In the data rows, zero lies at 4.5, halfway between 4 and 5.
Some points, one per row:
[1 3 4 2 4 4 3 6 3 4 6 6]
[5 6 5 5 4 6 3 4 4 3 5 4]
[3 3 6 2 3 5 4 5 4 3 5 5]
[1 7 8 8 5 8 2 2 5 8 4 3]
[4 1 4 0 3 5 5 9 4 1 5 7]
[4 7 5 6 4 6 4 3 5 6 3 4]
[4 0 3 2 8 1 6 8 4 2 5 7]
[4 4 6 6 4 5 5 4 5 6 5 3]
[5 4 7 1 5 7 3 3 6 5 4 5]
[6 6 6 6 2 5 3 3 3 5 4 2]
[4 2 4 7 7 3 3 6 2 8 5 5]
[4 9 3 7 4 4 5 3 4 7 3 5]
[5 8 5 8 6 4 7 3 4 8 3 4]
[9 8 5 5 0 5 2 1 6 5 5 3]
[3 2 6 2 3 7 5 5 6 4 6 6]
[5 4 5 5 4 6 4 4 5 4 4 3]
[2 5 6 9 7 5 4 5 5 9 4 2]
[0 3 6 4 7 6 3 7 5 4 6 7]
[6 2 3 4 6 4 6 6 4 3 4 5]
[1 4 3 7 7 4 7 6 4 4 3 4]
24 more points follow, each with its number after it:
[3 5 6 6 7 6 5 4 4 5 5 4] 0
[5 5 5 4 3 5 3 1 6 2 6 3] 1
[1 0 2 4 8 2 7 9 4 6 4 7] 2
[5 3 2 5 4 2 4 6 3 5 4 7] 3
[3 4 4 6 5 4 4 5 5 5 4 3] 4
[7 9 6 6 3 7 4 0 7 7 4 3] 5
[0 4 4 5 8 4 7 9 4 5 4 8] 6
[4 1 3 4 5 3 4 5 4 3 5 3] 7
[3 4 4 2 5 5 5 7 3 3 6 6] 8
[7 4 6 5 1 5 3 3 4 3 7 2] 9
[8 8 6 7 1 6 2 1 5 6 6 2] 10
[6 7 4 3 3 4 5 3 4 4 3 4] 11
[5 3 2 5 5 3 5 6 3 3 6 6] 12
[3 4 5 6 5 4 5 4 5 6 5 4] 13
[8 7 4 8 2 5 5 4 3 5 5 2] 14
[2 5 5 6 5 5 4 4 6 7 4 6] 15
[5 3 4 2 6 5 5 6 4 1 6 4] 16
[3 5 5 5 2 4 5 7 3 5 6 4] 17
[6 8 2 5 1 3 4 5 4 5 4 3] 18
[5 5 4 4 4 3 4 5 5 5 4 7] 19
[3 2 4 5 7 1 5 8 3 5 5 6] 20
[4 5 4 8 6 5 4 5 3 9 2 5] 21
[7 6 5 2 3 5 4 3 6 3 4 4] 22
[6 7 5 6 4 6 3 2 6 6 5 4] 23
Which of these numbered points is nearest to each point below, looking only along the 3 directions in which the first points spread most? Its number follows each.
[9 4 2 4 3 3 4 5 5 1 4 4] > 11
[0 1 7 4 6 5 5 8 4 6 5 5] > 6
[5 4 6 6 6 5 4 2 5 6 4 5] > 13
[2 1 6 1 6 6 5 6 4 3 5 5] > 8
[1 1 4 3 5 3 5 9 4 6 5 8] > 6
[4 2 4 3 7 6 3 6 6 3 5 4] > 8
[4 5 5 6 6 5 4 4 5 6 5 5] > 13
[6 3 4 4 5 4 5 4 5 3 4 3] > 19
[6 5 8 3 3 8 1 3 7 3 4 4] > 1
[1 0 1 6 6 1 6 9 3 5 3 8] > 2
[5 6 4 4 4 5 4 4 5 5 5 5] > 17
[4 2 4 5 8 1 8 6 3 3 4 3] > 20
[0 2 6 1 7 5 5 4 6 3 4 6] > 8
[4 7 5 4 5 5 3 4 6 7 3 5] > 13
[5 4 4 5 4 4 5 5 5 3 5 4] > 19
[5 1 4 7 7 2 5 6 3 4 6 5] > 20
[6 9 5 7 3 7 3 0 6 8 4 3] > 5
[1 1 4 1 4 5 4 7 4 2 5 3] > 8
[1 2 6 4 7 4 5 6 5 2 6 5] > 8
[9 7 5 4 1 7 5 3 5 4 3 4] > 9
[8 4 4 6 4 2 5 5 4 6 5 4] > 18
[9 9 4 2 1 8 3 1 4 2 4 2] > 9
[3 4 5 2 4 5 4 7 4 4 6 6] > 8
[0 0 4 5 9 2 7 9 2 5 5 9] > 2
[1 1 4 3 7 4 6 9 5 4 5 7] > 6
[8 9 5 4 1 8 1 0 8 4 5 2] > 10
[6 5 4 4 5 4 4 5 6 3 5 5] > 19
[5 5 5 4 3 3 6 5 4 3 5 6] > 19
[4 3 3 4 5 3 5 6 5 3 5 8] > 7
[5 6 7 7 5 5 2 2 4 6 3 4] > 23
[6 8 6 8 4 8 3 4 6 7 4 4] > 23
